(in the rows, 128 means zero)
Y: rows in 3 groups, each row roughly a mix of its group's directions
Y (152 x 15)
[[134 118 159 114 138 162  88 162 106  88 184 128 117  86 137]
 [121 152 126  69  93  88 156 144  99 125 173 142 108 151 107]
 [134  92  89 115 112  99 133 141 150 110  99 162 164  72 158]
 [163  87 140 123 130 129 167 105 129 112 181  84  89 149 150]
 [145 136 185 132 116 116 105 181 108 175 116 102 108 163 140]
 [145 164 171 161 150 149 117 131 163  77 119 159 154 105  98]
 [135 140 134 194 124 118 102  91  98  84 177 133 118 136 112]
 [155 103  87  80  80 106 134 145 155 102 103 140 156  99 113]
 [145 140 135 184 153 144 138 134 131 126 177 165 179  99 151]
 [156 135  98 111 124 117  73  88 150  74 118  99 128 110 159]
 [156 146 102 106  81  97 172  97 150  90 104 103 123  97 136]
 [123 143 129 118 101  90 139 147 122 214 142 124 161 103 136]
 [105 167 140 169 189 133 113  99 133 143 175 141 128 158 146]
 [101 132 149 125 139 168 130 106  96 103 133 126 159  57 164]
 [147 154 133 103 149 116 169 132 131 141  78  86 153 175 161]
 [ 98 124 142 132 155 187 107 149 143 191 123  98 148 123 102]
 [148 154 212 132 112 109 125 153 115 111 174 117 118 136 110]
 [104 151 151 131 103 133 116 164 123  71  82  77 150 142 128]
 [131  76 144 158 114 120 147 160  98 161 182 121  88 136 148]
 [157  81 145 117  80  94 120 122  99  89 141 149 150  87 111]
 [156  93 163 109 107 148 125 167 166  90  89 107 160 105 132]
 [113 171 100 145 161 142 130  63 175 119 116 161 121 120 139]
 [148 147 109 156  63  92 148 121  92 156 133 113 147  91 107]
 [149 142 156 108 128 155 110 189 129 152 105  86 140 162  87]
 [ 91 175 159 163  88 124 131 106 155 168 156 151 142 106 139]
 [129 122 121  55  80 138 132 165 113 136 125 125 156 138  82]
 [158 167  90  96 115 109 127 125 176 122  85 147 136 165  97]
 [141 148 190 151 155  78 113 100 124  95 163 116 111 147 142]
 [171 182 141 125  79 102 156 132 102 127 158  94 122 112 105]
 [ 99 117 122  99  82 122 119 102 116 124 137 172 142  56 140]
 [ 99 128  99  84 159 125  89 104 101 110 106 107 178 113 159]
 [104 116 170 142 134 175 135 149 136 176 186 131 128  91 123]
 [153  82 139  67 117 104 118 158 125 185 130 145 127 119 107]
 [139 145 183 146 154 190 134 135 150  98  97 129 135 145 164]
 [141  92 117  65 154 135 124 126 141  78 101 142  99 167 120]
 [162 155  93  80 130 102 122 114 170 164 129 105 102 171 132]
 [128 140 111 107 102  68 164 112 136 179 163 143 107 105 153]
 [133 140 149  67 106  89 108 129 110 127 171 115 123 158  78]
 [126 129 149 200 156 153 175 128 127 153 107 101 115 161 113]
 [161 117 146 120 124 177 150 166 171 173 156 147 148 113  99]
 [131  70 133 147  71 134 150 122 149 173 137 142 122  83 117]
 [162 116 149  96 113  92 146 104 148  50 141 112 115 119 118]
 [129  85 133 136 123 154 169 135 159 173 104 124 194 118 124]
 [117  86 101 124  82 111 136 116 106  95 122 125 139  95 194]
 [119 115 128 129  71  83 134  99 121 117 170  97 164  88 143]
 [113 134 171 107 130 135 146 183  89 186 113 110 111 154 130]
 [149  87 112 141 118 148 155 106 191 173 137 120 168 110 125]
 [127 122 148  94 124 111 119  92 170  51 134 164 125 124 119]
 [ 96 162 114  76 117  85 111 124 121 128  94  97  89 163 141]
 [121 146 107  60 135 133 109 112 107 121 137 166  85 178 128]
 [108 156 164 112  98 109 186 143 130 189 135 148 109 144 133]
 [161 131 111  64 129 145 124 170 147 143 136 131 119 170  79]
 [133 133 135 112 149 109 137 134 150 189 198 154  95 143 139]
 [149 156 154 118 110 128 156 104 128 149 198 115  80 160 121]
 [124 122  88 174 139 143 134  85 158  77 121 159 153 108  98]
 [150 102 117 107 155 129  85 156  61  82 125 106 109 129 135]
 [174 153 129 135  88 102  90 119 144 123 142  95 167 139  76]
 [144 104  73 152 126 111  97 120  72 111 123 162 104 126  88]
 [182 162 147 165 118 101 156 133  97  94 122 173 108 147 134]
 [148 124 127 104 104 143 132 196  72 147 130 147  92 156 116]
 [151 138 137 178 135 152 156  84 154  96 160 145 151  87 152]
 [ 87 183 156 170 143 147 146  91 162 121 145 143 154 113 143]
 [108 156 120 103 141 125 114 100 115 196 186 153 118 109 140]
 [106 165  81  90 105 136 121 143  98 106 103 120 161 158  84]
 [141 105 117 149 144 196 160  87 129 136  74 119 118 104 132]
 [110 152  95  94 154 147  97 131 156  61 102 120 152 135 103]
 [125 150 127 172 173 102  90 122  99 124 112  95 176  92 130]
 [153 110 142  92 125 153 141  97 156  96 193 135 116 158  95]
 [144 131 138 172 145 115 149 113 111 101 142 143  64 115 186]
 [109 148 114 151 160 172 106 160 137 166 102 184 128 139  96]
 [133 125 152 162 129 171 154 133 154 151 189 152 159  97 157]
 [ 82 143 130 119  73  88 105 100 137 134  68 117 121 120 143]
 [ 98  84  86  88  95 115 133 129 154 116  70 148 137 118 140]
 [139  87 108 159 126 108 151 106 118 162 139  85  64 149 134]
 [107 130  83 113 101 120 104  83 159  81 122 161 138  87 114]
 [168 126 137 129 119 187 135 155 189 148 125 111 170 117 118]
 [100 154 155 153 121  81 165 141  75 144 130 117  92 117 163]
 [133 127 128 103 132 109 114 181 138 119 103 167 117 134  51]
 [114 138 193 132  97 149 143 154 112 156 166 150 107  83 141]
 [109 112 151 139  83 141 123 131 115 173 209 134 143 132 125]
 [104  89 125 103 136 114  90  92 125 149  54 112 146 115 132]
 [103 182 174 129 130 134  98 158 117 173 106 112 167 143 111]
 [164 149 144 142  94 114 170 102 142 137 181  76 130 113 108]
 [141 109 145  76 103  85 134 146 117 109 158 140  72 155 102]
 [134 186 109 177 154 152 147 110 112 136 118  97  90 164 115]
 [161 107 113 147 101 112  99 135 177  83  83 106 154  99 130]
 [122 123 149 106 145 145 106 187 157 174 122  94 141 173 105]
 [107 162 126 131 144 110 118  97 128  52 108 138 172 122 158]
 [183  91 167 117 108 125 130  95 174  85 123 116 134 103 128]
 [119 129  90 111 134  74 115 106 100 186 153 154  91 139 117]
 [162 123 120 143 109 142 102 145 132 132 173 193 107 101  83]
 [ 67 132  99 118 145 109 138 101 126 186 145 155 117 119 170]
 [160 136 149  86 147 128 107 140 124  48 110 145 131 141  95]
 [ 81  99  99 122 153  91 126  85 161 174 133 131  97 145 140]
 [ 92 168 141 128 139 101  69 140 104 117 118 189 139 117 118]
 [125 163  89 148 144 119 135 122 133  52  85 114 103 149 137]
 [179 119 117 165 124 129 184 127 108 113  74 116  99 151 119]
 [153 164  96 170 105 145 143 126  86 167 174 110 145 103 123]
 [129 104 152 153 143 137 135 139  77  72  93  83 125 124 162]
 [143 123 156 143 152 137  93 141 110 112 197 146 150 131  74]
 [ 72 114 130 153  98 112  93 132 102 158 162 170 145 105 158]
 [100 134 156 118 100 144 159 121 150 198 168 136 109  94 134]
 [193 162 141 167 168 155 162 122 149 144 159 134 120 136 122]
 [148 156 125  93  95 102 125 174 108  91  78 153 121 116  97]
 [116 120  64 133 161 143 145 104 141 166  74 112 114 135 157]
 [163 159 153 143 159 120 145 156  94 103 104  98  99 182 144]
 [116 111 106 162  78  99 137 163 108 173 159 145 130  90 104]
 [127 168 133 142 148 135 158 118 135  50  83 105 131 137 150]
 [123 115  95 120 149 190 116 159 104  78 106 149 126 154  96]
 [115 159 163 174 129 154 158 154 152 132  81 105 112 165 100]
 [161 163 109 121 123 107 101 150 161  81 109 160 124 171  90]
 [102 171 143 122 115 162 101 156 125 184 123 139 171 143  90]
 [139  94 126 113 121 131 138 146 149 207 183 141 118 130 108]
 [140 170 165 117 174 178 104 115 104 131 151 119 127 177 141]
 [119 131 127 134 167 152 146  90 177 106 177 166 125 127 169]
 [ 97  85 103 155 139 139 131  92 129 125 179 162 156  83 118]
 [102  68 108 117 134 101 102 124  91  68 138 123 150 112 146]
 [121  86 120 142 118 125  90 167 138 110  98  86  93 165  88]
 [156 137 137 143 126 104 125 107  86  66 169 145  97 108 164]
 [ 86  93  94 101 141 157 112  96 135 167 148 118 160  81 127]
 [ 99  73 111  99 103 120  98 115  94 101  85 125  88 128 112]
 [109 101  86 181 117 174 132 131 139 122 147 165 141  86 154]
 [ 92 138 101 135  96 128 122 100 110 168 181 175 104 128 159]
 [172 118 128 153 103 113 123  60 112 172 147 118 118 110  92]
 [ 57 150 126 115 146 118 121  69 104 158 144 129 113 154 144]
 [118 150 162  82 123 154 104 124 130 162 161 105 164 174  95]
 [141 151 136 115 125 133  86 148 169  75 133  95 130 180  96]
 [168  97 116 119 115  77 117  64 135 162 108 124 110 101 118]
 [170 105 181  74 109 120 128 161 152 144 148 128 164 122 110]
 [149  97 160 154 116 127 130  97 125 184 180 149 145  88 135]
 [158 153 134 107 127 164 139  76 150  61 126 115 153 125 152]
 [118  60 111 132 105 193 121 127 155 146 135 142 101 104 132]
 [158 132 162 128 114 154 122 115 133  75  91  97 187 122 104]
 [154 135 129 198 107 131 160 124 138  92 113 114 134  78 159]
 [ 99 163 119  75 132 119 184 140 149 104  88 129 148 161 120]
 [137 141 116  49 130 132 135  85 153  92 124 133 138 162 102]
 [ 82 109 149 115 133 157 123 116 139 180 177 112 144  81 149]
 [112 124 105  91 172 113  95 103 117 146 163 154  90 173 103]
 [160 126 115 132 199 114 114 103 132  70  99 100 133 122 116]
 [ 87 128 152 151 124 170 126 144 105 100 104 164 170  81 106]
 [ 89 146 121 138 132 135 144  63 167 142 150 135 167  89 154]
 [171 116 132 157 103 102 170 137 116  65  94 133 102 149 130]
 [108 142  93 134 149  77 119  92  95 158 162 141  87 163 128]
 [122 121  94 149 135 178 139 125 131 189 177 158 111 148 110]
 [100 139 118  55 137 126  66 156 105 115 147 141 135 117 120]
 [147  67 143 107 103 102 139 142 141 136 161 170 129  78 150]
 [172 112 137 118 108  94 165 106 120  78 150  81 102 116 151]
 [139 142 133 123 129 170 156 166 157 164  64  98 144 146 107]
 [ 74 155 118 104 165 114 179 130 100 161 143 146 126 167 119]
 [136 138 152 115 127 108 159 166 175 186 132 119 151 103 171]
 [163 143 123 167 120 147 161  92 159 136 194 150 138 104 138]
 [ 97 123 116  92 151  88 112 126 130  84  62 117 104 144 149]]
which group is each row in? (one row of each group first)
[129 185 144 157 160 124 128  62 140 114 138  98 116 164 132] | D
[ 95 136 136 150 127 144 136  68 157 162 141 113 159  82 166] | B
[105 169 128 123  92  85 147 130 151 140  57 131 118 103 147] | S

[106 145  73 137 151 123  86 111  85 116 109 176 134 109 158] | S
[ 71 150 126 160 104 111 118  70 126 128 181 128 137 124 153] | D
[113 103 186 103 118 115 102 124 133 122 201 132 134 156 107] | S
[190 121 140 203 117 135 143 113 142  96 142 151 120 114 128] | B
[125  99  71 122 128 150  87 107 153 169 147 131 109 107  81] | B
[ 84 145 141 164 175 144 121 132  90  70 110 140 137 140 156] | D
[143 179 134 152 141 198 152 127 120 112 123  99 139 163  98] | D
[116 172 132 116 139  85 154 125 109 169 190 145 100 150 137] | D
[139 126 100 188 150 154 159  64 157 145 139 121 132 110 130] | B
[ 91 120  81 124 151 135 115 107  82 117 156 174  89 155 112] | D
[112  87  79 135 114 136 122 121 170 140  76 111 137 141  76] | B
